In the rows, 128 means zero.
One turn sends every row of this set to another row. A few are shown first. Where does it send the rows asked after them?
Q555: [115 145 101 141 117 124 145 127 114 138  85 153 156  94 152 110 157 143
 123 137 147  91 149 129 157 111 115 141 100 107 112 143 110  97]
Q823: [108 122 124 132 152 172 137 124 130 181 116 114 126 127 126 122 139 150
 117  94 166 103 118 144 141 135 118 125 154 129  88 166 104 140]
Q133: [131 132 124 133 105 113 101  88 111 119 130 136 139 153 161 134 140 143
 119 134 161 143 160 164 115 145 120 160 151  74 124 132  83 144]
Q891: [ 93 150 103 130 119 135  96 123 115 117 122 112  97 126 139 142 124 150
 152  91 141 116  97 135 122 157 130 105 149 102  57 112 141 113]
Q470: [105 152  99 124 107 118 113 122 128 124 139 109  84 137 139 161 138 145
 142 101 134 126 110 130 115 156 146  90 163  98  72 132 137 117]
Q130: [103 150 102 135  99 121 102 116 107 121 117 101  94 127 128 136 121 141
 147  92 146 123 112 128 126 164 128  98 162  93  62 132 139 125]
Q844: [133 144 122 143 146 133 101 133 162 113 148 106 175 122 140 178 108 155
 130  90 117  96 110 125 121 113 146 161 150  92 130 157 132 115]
Q328: [109 146 104 135 117 131 160 147 119 140  93 154 145  83 153 136 151 148
 112 118 148 102 127 135 144  97 130 153 122 123  96 180  88 102]
Q787: [106 156  84 139 103 138 112 125 125 120 114  94  90 127 147 152 133 150
 152  94 141 114 114 133 127 156 123 103 165  97  58 121 130 112]
Q540: [108 132 134 140 150 172 143 130 127 171 123 128 125 135 125 117 145 151
 115  98 167 105 131 158 140 138 119 139 140 132  77 173 102 140]
Q527: [139 142 129 131  94 103 114  85 115 123 145 135 143 167 142 127 142 137
 133 145 158 135 155 150 119 143 113 158 151 102 126 129  89 135]
Q999: [ 98 128  81 152 159 130 156 147  92 101 100 132 137 107 127 156 149 173
 125 130 131 122 146 135 126 104 142 142 109 101 103 159 125 127]
Q647: [151 150 118 152 141 139 120 130 165 113 128  90 171 124 148 170 115 154
 121  88 112 107 112 134 118  96 136 162 162  96 123 148 130 102]
Q800: [115 133 130 140 149 168 145 132 112 180 110 121 122 137 137 123 139 159
 111  97 167  97 129 160 135 134 125 122 150 125  85 165 107 139]
Q459: [127 135 132 166 142 123 130 148 118 139 111 112 177 105 127 116 160 127
 127 136 178 137  88 114 124 129 123 123 118  86 108 148 126 102]
Q467: [142 138 124 138 146 124 108 146 165 124 147 111 167 130 131 172 125 156
 132  86 106 109 112 136 131  84 130 153 155 105 127 155 117 122]
Q227: [135 125 129 128  86 108 117  78 111 108 142 117 143 149 147 137 152 149
 121 134 145 137 160 173 122 150 128 166 150  90 120 130  82 118]
Q100: [134 148 132 136 134 119 115 131 161 108 140 105 174 109 140 163 118 149
 125  76 111 109 104 146 117  93 127 154 154 107 136 138 133 105]
Q138: [ 93 134  98 132 113 126 104 132 125 116 113 114  87 118 146 140 131 143
 146  98 134 120 114 149 122 152 139  95 179  96  66 127 133 112]
Q830: [130 139 133 146 139 135 114 130 167 114 143 104 179 117 135 182 110 160
 134  90 123 120 108 138 114  98 149 163 149  97 121 162 121 100]
Q418: [ 86 144  93 136 107 127  91 132 113 123 128 104 100 127 139 149 122 149
 154 102 155 113 105 124 120 157 132 108 161  96  61 125 128 117]
Q239: [147 126 124 136  99 105 108  90 112 133 132 119 143 150 142 129 134 147
 116 119 155 146 163 150 122 151 122 175 149  85 138 135  89 137]
Q454: [120 145 115 134 117 132 161 140 123 142  91 158 146  83 151 142 145 145
 113 125 143 105 141 139 149  94 127 149 130 122  98 179  89 104]
Q832: [148 141 126 146 136 131 112 136 147 122 140  97 164 109 124 175  99 149
 124  77 115 111 108 125 115  98 146 157 159 107 118 157 132 113]
Q953: [116 145 107 136 121 121 147 122 105 140  80 155 150 100 151 102 152 137
 123 135 143 104 152 136 154 113 114 134 107 113 110 137 118  91]
Q623: [135 135 126 136 102 112 120  89 102 127 142 122 138 153 154 120 143 142
 126 137 166 145 160 154 128 151 125 173 155  87 121 129  80 130]
Q50: [134 136 132 126 101  93 105  88 113 128 145 106 136 173 150 133 154 142
 113 133 143 148 150 152 114 133 128 158 150  85 123 118  93 118]
Q567: [142 146 126 169 144 123 130 148 109 141 109 104 179 105 131 120 160 142
 119 122 171 142  82 124 129 134 129 121 117  99 123 144 134  99]
Q374: [146 149 129 134 139 125 101 133 178 120 151 101 159 134 133 170 116 154
 111  90 112 119 120 141 117  92 131 137 155 110 125 146 130 112]
Q231: [141 128 132 126 101  98 117  83 114 122 133 129 146 177 142 120 154 151
 124 142 143 138 142 149 120 147 118 158 148  89 123 126  88 126]
Q348: [147 143 109 139  95 112 119  89 109 115 126 110 137 159 166 132 148 146
 112 126 154 147 153 156 116 150 115 176 154  85 124 125  84 124]
Q71: [139 137 134 132 142 113 119 143 166 123 146 114 160 132 137 173 109 145
 138  90 117 119 104 129 125  88 132 165 159 103 127 163 126 112]
Q970: [101 143 120 129 152 124 155 137 118 126  89 146 124 113 133 137 163 197
 116 111 140 114 124 139 144 119 102 169 115 108 113 157 100 143]
Q710: [140 106  86 111 128 138 161 109  81 124 150 107 138 123 136 169 140 131
 113 112 164 120 128 145 149 134 115 134 100  78 102 169 117 134]
Q680: [132 134 122 161 144 127 131 126 113 140 113  98 191 107 124 119 159 124
 121 129 169 138  83 115 126 129 127 120 125  92 126 148 126 109]
Q591: [131 131 121 127 104 112  96  87 114 109 137 126 145 164 152 126 129 152
 108 132 162 137 147 156 117 157 122 180 144  89 120 138  85 136]
Q329: [104 152  97 138 114 132 113 130 120 114 127 110  94 116 140 139 124 139
 157 102 148 119 104 128 135 166 128  97 160  93  60 129 143 116]
Q919: [ 98 139  81 133 107 119 113 131 117 117 136 116  99 137 129 151 131 145
 152 103 138 133 106 133 114 145 138  87 161 106  59 133 132 114]
Q743: [105 140  95 140 118 122 100 132 118 113 133 112  90 138 125 140 126 129
 159 112 134 125 112 132 132 149 141 100 153 109  55 132 141 107]
Q295: [100 150  97 129 118 123 168 123  95 117  96 137 139 101 143 129 151 140
 125 106 127 112 126 141 159 113 133 144 103 114  78 175 124  81]
Q651: [ 93 144  94 130 121 127 163 123  99 117  90 142 142 109 145 116 149 138
 116 115 133 101 129 140 157 116 139 148 100 110  80 175 122  86]
Q203: [146 141 132 141 146 136 123 134 158 111 148 101 177 118 137 164  99 149
 122  86 122 108 112 135 124  90 134 165 156 103 120 156 128 105]
Q242: [137 111  95 116 133 133 171 120  86 120 152 122 146 125 138 170 132 131
 120 109 165 110 132 143 139 124 113 136  92  73 104 166 129 129]
Q590: [147 113  97 120 122 130 168 116  83 123 141 105 146 130 137 174 136 150
 115 110 168 115 137 152 150 129 116 132  96  68 105 172 125 118]
Q9: [ 95 145 115 151 124 125 159 118 108 111  80 134 152 114 109 131 154 191
 126 154 158 111 122 118 117 119 116 131 114 111  94 140 114 115]

Q953 goes to Q454
Q100 goes to Q138
Q800 goes to Q590
Now these:
Q374 goes to Q470
Q203 goes to Q329
Q999 goes to Q9
Q844 goes to Q418
Q710 goes to Q680
Q651 goes to Q555
Q647 goes to Q787
Q891 goes to Q133
Q919 goes to Q231
Q459 goes to Q540
Q527 goes to Q71
Q832 goes to Q130

One turn sends every row of this set to another row. A few are shown first. Where does it send the rows asked after them?
Q58: [121 137 146 126 116  73 141 114 156 146 136 147 140 122 113 112 110 128
 159 155 132 129  79 112 127 127 115 108 106 125 136  96 186]
Q286: [191 152 141 185 146  67 117 107 108  94 123 135 168 170 127  94  92 121
 110 112 149  79  67 116 122  99 147  79 115 138 143 131 148]
Q737: [159 149  91 136 118  60 138  86 136 152 100 147 135 146 128 116 143 106
 113 139 121 147  82 101 103 112 147  88 112 110 138 123 174]
Q982: [148 172 110 149 157 126  92 156  82 114 131 160 144 149 107 122 100 159
 132 115 151 113  76 121 120  86 169 124 135 149 144  87 192]
Q867: [162 166 110 157 150 122  84 159  95 123 121 165 142 160 115 114 107 159
 141 130 133 112  69 106 114  84 173 142 141 144 151  94 182]
Q289: [144 148  94 123 129  66 124  97 136 120 132 159 140 117  70 138  94 128
  85 151 129 130  78  93 124  98 155 118 151 173 164 128 137]
Q576: [155 153  91 133 112  65 144  87 137 142  98 142 125 150 128 116 134 113
 116 138 120 144  83  95 108 115 146  93 100 101 136 127 171]
Q39: [182 189 140 135 104 134 108 124 146 150 141 177 144 153 116 110  98 156
 105 120 184  97  79 113 126 100 170 117 141 121 140 137 149]
Q166: [147 154  91 131 125  66 146  82 123 144 110 142 135 135 122 124 137 105
 101 123 139 150  88 119 110 113 142  70 106 117 131 117 181]
Q44: [185 189 141 138 112 129 105 119 145 159 145 182 156 147 113 109 104 147
  98 117 185 101  76 124 122  96 171 108 154 135 140 131 154]
Q594: [142 150  92 121 119  68 127 100 138 114 127 155 132 122  71 138  89 135
  91 154 125 128  79  83 127 102 157 128 144 163 167 133 133]
Q266: [142 158  90 127 119  71 150  84 123 136 107 137 126 140 121 124 129 111
 107 124 140 145  91 110 116 117 140  76  95 106 129 121 179]
Q685: [190 152 140 185 144  69 117 108 109  93 121 134 168 173 128  92  91 124
 113 114 147  79  64 115 120 101 147  83 114 136 144 134 146]
Q253: [139 152  93 118 121  72 128 100 133 108 129 153 129 121  68 140  85 136
  89 149 131 127  83  84 130 104 155 123 138 162 164 134 134]
Q196: [155 168 110 154 160 121  88 156  85 123 130 164 149 149 109 120 108 153
 130 120 147 116  72 124 115  80 173 124 144 157 146  86 193]
Q813: [178 191 139 133 107 135 109 121 143 151 145 175 145 149 112 112  97 156
 101 116 190  97  80 120 129 101 169 111 141 126 138 135 151]
Q210: [137 153  93 118 124  71 130  98 131 108 133 154 133 117  68 142  85 133
  84 145 136 128  85  90 131 101 153 117 141 166 162 129 139]
Q382: [172 146 125 137 121 113 122  98 109 121 113 123 187 134 105  79 127 119
 115 137 144  88 101 151 139  84 141 142 112 174 176  90 162]
Q5: [166 150 125 133 114 121 127 100 107 107 110 116 175 139 106  80 113 127
 120 137 147  83 106 144 147  91 139 148  97 163 175  97 158]
Q387: [150 174 110 147 149 129  93 157  86 109 128 157 137 154 108 121  96 165
 137 120 146 111  77 114 122  87 168 133 128 141 144  92 187]
Q479: [155 151  91 134 125  62 141  82 130 152 104 147 140 139 125 120 144 102
 104 132 129 151  83 112 103 110 146  75 115 119 134 118 179]
Q649: [120 138 147 127 123  71 142 111 152 149 140 147 146 115 111 115 112 124
 152 148 137 130  80 121 126 125 113  98 111 133 134  89 192]
Q789: [162 167 111 157 156 118  84 157  92 126 125 166 149 154 112 116 112 154
 136 128 136 115  68 117 111  80 175 132 148 153 150  88 186]
Q29: [177 143 125 140 118 112 118  99 114 125 110 125 186 140 109  75 128 120
 122 143 137  87  98 144 137  84 143 149 115 171 179  95 157]
Q885: [156 170 109 151 147 127  91 159  90 114 123 160 136 160 113 116  98 163
 143 126 138 110  73 106 120  88 171 142 131 140 150  96 182]
Q825: [127 133 147 131 119  66 135 112 159 155 136 153 148 120 115 110 118 124
 155 155 127 131  75 116 120 123 117 106 118 132 137  92 187]
Q983: [119 139 147 125 118  73 142 112 153 145 138 145 141 117 110 115 107 127
 154 149 137 129  81 118 130 126 113 102 104 128 132  94 190]
Q945: [166 149 125 135 119 119 125  97 107 114 114 117 181 134 104  81 119 122
 117 132 149  86 106 151 144  86 139 141 104 171 173  93 161]
Q420: [170 148 124 133 112 119 125 102 113 111 106 118 174 143 109  76 116 127
 126 142 139  83 104 137 145  90 139 157 100 159 178 101 154]
Q165: [190 152 141 185 146  67 116 108 108  93 123 134 167 172 127  95  92 122
 113 113 147  79  65 115 120 100 146  80 115 137 144 132 147]
Q209: [148 157  89 128 113  70 148  86 128 134 102 138 121 145 124 121 128 117
 113 130 132 144  89  99 116 120 142  88  91  99 133 127 174]
Q826: [190 153 141 183 144  68 118 108 109  91 122 132 166 173 127  93  90 124
 113 113 146  79  66 114 123 101 145  81 113 135 144 132 146]
Q539: [188 186 141 139 110 126 103 121 148 161 142 183 153 151 116 108 104 149
 103 123 179 100  74 119 121  97 174 115 153 131 142 134 151]
Q83: [145 148  94 125 124  64 124  98 138 120 129 158 138 121  72 138  95 131
  90 154 123 129  78  85 125 100 156 124 150 168 167 130 134]
Q412: [179 191 139 135 112 132 109 120 140 155 148 177 150 145 112 113  99 150
  97 115 190 100  80 124 126  98 169 105 146 133 137 132 156]
Q510: [188 154 141 183 146  69 118 107 108  90 122 132 166 174 126  94  90 123
 113 111 149  78  66 114 123 101 147  80 112 134 143 132 146]
Q330: [140 151  93 121 128  67 128  97 131 114 135 156 138 113  67 141  91 130
  82 147 136 130  83  94 127 100 155 113 147 173 161 127 139]
Q588: [177 144 124 138 113 113 120 101 118 119 104 123 179 145 112  75 124 124
 126 144 134  84 100 136 139  87 142 157 107 164 181  99 152]
Q801: [126 135 147 130 116  69 137 113 158 152 134 150 143 123 116 110 112 126
 159 157 126 129  76 110 122 127 116 111 113 126 137  94 186]
Q391: [124 135 147 130 124  67 137 111 154 155 139 152 150 116 111 113 116 120
 153 153 133 130  77 122 123 125 116 101 118 136 135  90 191]
Q101: [186 187 141 138 105 131 105 121 150 158 140 180 150 155 116 108 102 153
 106 125 177  99  76 112 123  98 171 119 146 124 143 136 149]
Q797: [189 153 142 183 146  68 117 107 106  92 123 133 166 171 127  94  90 123
 111 111 149  79  68 117 123 100 147  79 114 137 143 132 147]

Q253 goes to Q594
Q266 goes to Q209
Now these:
Q982 goes to Q387
Q29 goes to Q382
Q412 goes to Q813
Q286 goes to Q797
Q649 goes to Q983

